128 stands for zero in the data rows.
Here are some points:
[183  88 115  97  91 131  90 128 109 161 104 152 121  91 161 154 119 124
 104 170 106 148 116  98]
[105 144 118 124  94 122  98 153  59 132 130 118 144 114 139  98 126 122
 151 107 149 161 112 126]
[ 95 100 103  86 113  84 119 115  81 182 150 176 158 111  71 129  98 179
  76  93 125 159 115 132]
[204 110 114  90 111 117 117 112   0   0  50 107 139  89 214 131 188 141
 255  75 154 143  73 133]
[159 143 149 128 140 125 216 151 144 139 118  97 119 208 185 136 116 125
 160 124 112  94 151 152]
[ 94 139 114 158 136 144 135 152 224 232 148 133  93 123  85 149  95  78
  74 159 145 157 122 123]
[ 90  93 120 139 147 160 152 132 113  64 179 105 159 254 132 142  52 169
 215  63  77 108 155 160]
[167 137 124 154 114 106  85 137 118 102 108 148 126  72 125 134 147 121
 123 145 136 146  99 107]
[107 145 128 165 142 146 209 158 149 129 116  91 147 152 156 103 158  75
 123 116 118 112 158 149]
[184 128  95  86 111 103  97  81   9  34 149  68 225 215 163  93  63 231
 214  83 125 117  80 178]
[172 136  84 111 101 101  90  97  26  64 148 102 167 193 125  98  98 255
 198 119  59 124  40 188]
[133 183 166 163 147 151 140 144 211  68  66  89  72  81 133 140 154  94
 175 141 192  84 194  95]
[125 106 135 143 134 119 155 122  66 165 162 125 149  82 157  93 126  99
  85 121  85 138 153 161]
[107 144 137 110 139 155 157 115 158 172 147 150 152 171 164  92  72 134
 134 119 145  96  84 190]
[136 138 108 161 118 109  90 145 148 107 117 125  97  82 145 130 149 137
 149 146 164 107 137 104]
[ 90 130 143 108 142 130  97 123 172 135 101 175  68  86 105 133 121  93
  67 161 144 138 103  33]
[175 136 113 124 118  85  83 120 122  70  74 126  87  79 156 116 136  81
 130 149 155 146 110  64]
[ 80 149 157 154 149 142  91 123 194 124 119 137 125 151  72 168 137  95
  90 133 122 114 143  77]
[118 108 135 138 149 126 112 125 209 211 165 151 155  75  98 116 151  90
  27 173 155 123 118  91]
[159 129 134 121 100 101  50 135 137  36  45 143  70  31 176 138 176 118
 137 150 171 159 106  82]
[116 142 120 143 152 138 190 152 184 169 145 118 130 119 119 114 127 107
 133 114 128  95 123 104]
[152  87 119 102  97 111  76 113  11  97 135 161  98 102 135 141 134 184
 150  95 160 189  77 164]
[ 85 121 137 131 156 146 167 153 138 217 190 136 179 151 110 137  95 116
 102 107  84 147 158 147]
[205 170 131 134 101  97 111 130  62  58  80 110 127  66 159 123 154 149
 192 122 183 116 121 128]
[195 148 162 137  98 100 146 126 198  60  95 118  70  94 168 126 155  87
 169 173 197  60 150 113]
[ 69 126 163 168 177 155 173 159 255 244  96 174  79  46  97 189 113  60
   0 197  98 107 201  63]
[160 113 103 132 128 136  96 104  94  41  95 135 124 144 114 117 100 202
 200 100 135  98 131 148]
[190 180 158  95 135  90  93 135 197 117  81  77 110 109 142 138 123 105
 173 146 231 119  94 133]
[182 161 136 134 135 109  58 158 158  42  17 126  72  11 140 126 179  60
 131 188 204 156 152  65]
[176 137 129 149 145 140 142 122 186  70  93  98 105 142 115 116 153  97
 149 151 140 115 159 132]
[136 120 127 114 122 139 249 134 178 135 192 142 116 222 126  99 123 139
 158  99  69  66  78 179]
[ 96 101 178 125  99 140  98 115  41 203 191 173 184 139  73  84 108 155
  50  93 130 189 110 135]
[122  88 122 118 107 140  85  60  64 122 179 158 178 143 111 135 104 201
  92 152  96 157 105 124]
[135 177 122 131 127 127 141 151 208 100  78 116 106 100 141  95 167  71
 187 147 146  90 119  97]
[ 70 108 106 115 130 102  22 105   0 133 161 153 197  88 107 139 114 162
  90 126 152 227  91 112]
[104 115 121 155 129 117  42 126 175 112  60 203  69  39 103 150 144  55
  63 181 154 148 130  37]
[126 104 131 142 151 162 116 153 120 107  98 125 126  89  86 118 159 151
 111 119 134 149 110 139]
[ 45  80  90 151 104 176 172 137 133 144 148 158 165 167 149 129 123 130
 138  98  98 108 157 130]
[ 99 133  88 132 146 158 191 126 255 185 182 131 109 236 138 126 104 144
 150 142  36  42 139 174]
[130 147 137 169 110 116 125 170 112  75  62 125 112 130 140 119 132  56
 106 139 156 146 142 108]
[ 96  78 124  88 115 138  95  90  94 186 158 161 155  67  83 134 104 130
  40 150 111 192 104 135]
12 more points follow, each with its number after it:
[136 118 132 104 153 124 146  88 179 142 171 130 123 160 140 121 128 137
 145 100 115  90 129 116] 0
[125 121 121 182 117 135 127 132  71 143 153 105 184 203 171 140  78 153
 155  80  82 147 115 182] 1
[149 127 131 127 142 148 191 135 219 164 108  88 100 137 128 114 140 114
 110 122 106 116 157 111] 2
[ 72  99 140 127 144 184  89 116 101 237 189 172 174 130 118 134  89 159
  15 121  75 212 101 131] 3
[121 175 154  88 151  69 114 105 246 168 119 149  88  74 117 176 144 100
 121 169 183 121 120 118] 4
[147 142 110 182 119 124  75 170 149 104 102 121 113  75  95 144 150  76
  99 129 153 151 165 104] 5
[113 144 189 149 122 147 156 148 238 225 129 150  74  95  97 155 119  76
  18 176 117 118 172 143] 6
[135 105 134 113  93 114  49  90  64 116 103 157 118  96  96 130 123 176
 135 139 153 180  98  93] 7
[104  74 132  98  92 113  41  71   0 145 166 113 159 122 113 108  75 202
  85  76 134 195  72 111] 8
[ 90 116 130 147 134 128 146 147  83 132 140 134 158 196 123 132 104 152
 149  78  80 133 114 181] 9
[ 92  91 135 151 127 146 157 122 112 135 150 139 169 164 126 121 138 101
  92 116  87 132 123 144] 10
[113 113  80 137 130 169 183 138  48 110 148  78 181 255 143 119  98 206
 184  65  77 108 112 179] 11
Which two of these numbered points are nearest to each point below by angle, seen from the average point of the first points? Their numbers follow each, nearest first.
[144 168 101 125 142 134 191 118 182 116 150 101 118 192 162 106 134 120
 186  82  94  79 146 152] > 0 2
[102 115  57 143 117 128 166 130  49  53 147  87 176 255 115 118  85 181
 221  72  99 101 116 194] > 11 9
[172 137 113 156 135 118 184 137 124  80 120  92 126 164 155 141 150 156
 188 123 112  84 136 157] > 11 1
[102 152 125 119 149 119 255 108 182 197 211  81 177 226 117 158 124 177
 133 132  70  68 170 191] > 0 11
[ 44 143 131 136 158  97 123 157 190 220 147 143  96 104  98 153 127  56
  36 193 149 137 160 110] > 6 4
[120  81  87 128 128 141 126 107 120 151 142 101 200 192 155 178 101 139
 108 144  89 147 145 161] > 1 10
[140 150 106 103 129 131 113 127 189 148 115 134 101 123 111 148 147 146
 134 144 146 120 145 125] > 4 2
[138 126  93 114 144  98 182 147  76  81 147  91 139 185 181 123 123 155
 197 114  63  85 163 166] > 11 9
[ 91 152 161 124 131 138 153 123 255 180 108 149  83  81 119 136 153  82
  64 160 117  84 179  91] > 6 2
Here are 12 other points, each followed by its number:
[ 78  95 153 117 142 149 120 101 133 180 201 155 167 222  96 136  79 151
 102  95 106 122 138 154] 0
[ 88 105 152 163 161 136 165 166 255 203 152 157 103 110  74 124 131  33
  21 157 103 119 163  92] 1
[132 113  87 133 135 149 226 155  96 103 171  81 168 245 135 114  62 142
 190  69  60  98 160 165] 2
[131  48 125  96  77  79  31 108   0  48 125 153 145  75  79 141 144 167
 129 118 170 255  51  89] 3
[144 110 128 129  87 113  95 118  38 148 160 103 142  84 131 116 127 180
 137  96 121 159 128 148] 4
[112  96 133 132  96 108  51 143  85  94  93 163 145  97 122 115 122 104
  89 198 151 159  91  87] 5
[129 102 133 102  82 122  74 106  43  99 123 126  91 112 139 107 113 196
 187  93  93 151  86 179] 6
[176 122  83 102 123  89 152 109 114 148 164 136 132 109 146 152 129 221
  93 101 123 104 149 118] 7
[ 80  71 123 155 135 145 107 105 156 215 173 190 140 136  85 114  85 159
  69 145 123 151 121 148] 8
[163 127 138 138 164 168 198 114 255 139 164  83 101 184 115 115 136 106
 129 142 106  17 163 120] 9
[152 133 137 104 128 116 120 135 106  61 119 100 150 137 143 105 139 160
 206 126 122 136 129 162] 10
[ 97 199 149 118 168 133 144 157 253 145  63 123  62  72 116 162 157  67
  89 173 165 108 157 102] 11
Which two of these numbered points are nearest to each point below by angle, seen from the average point of the first points? Their numbers follow each, nearest first.
[218 123 163 136 113  92  96 161 128  36  63  80  93 115 171 106 176  90
 186 138 159 129 117  97] > 10 3
[194 142 106 148 114 144 185 173 111 119 112 132 146 200 130 128 147 147
 212  73  89  47 136 150] > 2 10
[ 71 160 121 142 118 118 115 155  79 134 117 154  88  95 112 141 167 122
  42 124 142 171 123 108] > 5 3
[153 154 118 155 113  89  92  74 131  89  89 122  83  88 142 143 121 201
 123 146 122 121 167  25] > 7 3
[127 189 160  90 162 128  96 118 192 169 109 147  76  35  66 148 143 101
  49 195 194 167 139 121] > 11 1
[127 123 114  97 134 130 128 150 174 111 126  96 126  61 145 115 146 118
 113 143 166 126 108 124] > 11 1
[102 135 120 146 162 155 175 114 131  88 150 117 135 255  82  99  98 166
 178 114 104  70 140 137] > 2 0
[ 88 105 132  81 137 150 144  87  92 172 162 160 153 182 104 115  93 158
  97 119 112 126 119 147] > 0 8
[159 128 122 126 149 144 152 147 134 135 159 117 124 195 158 116 127 147
 161  97 105  95 149 145] > 2 9
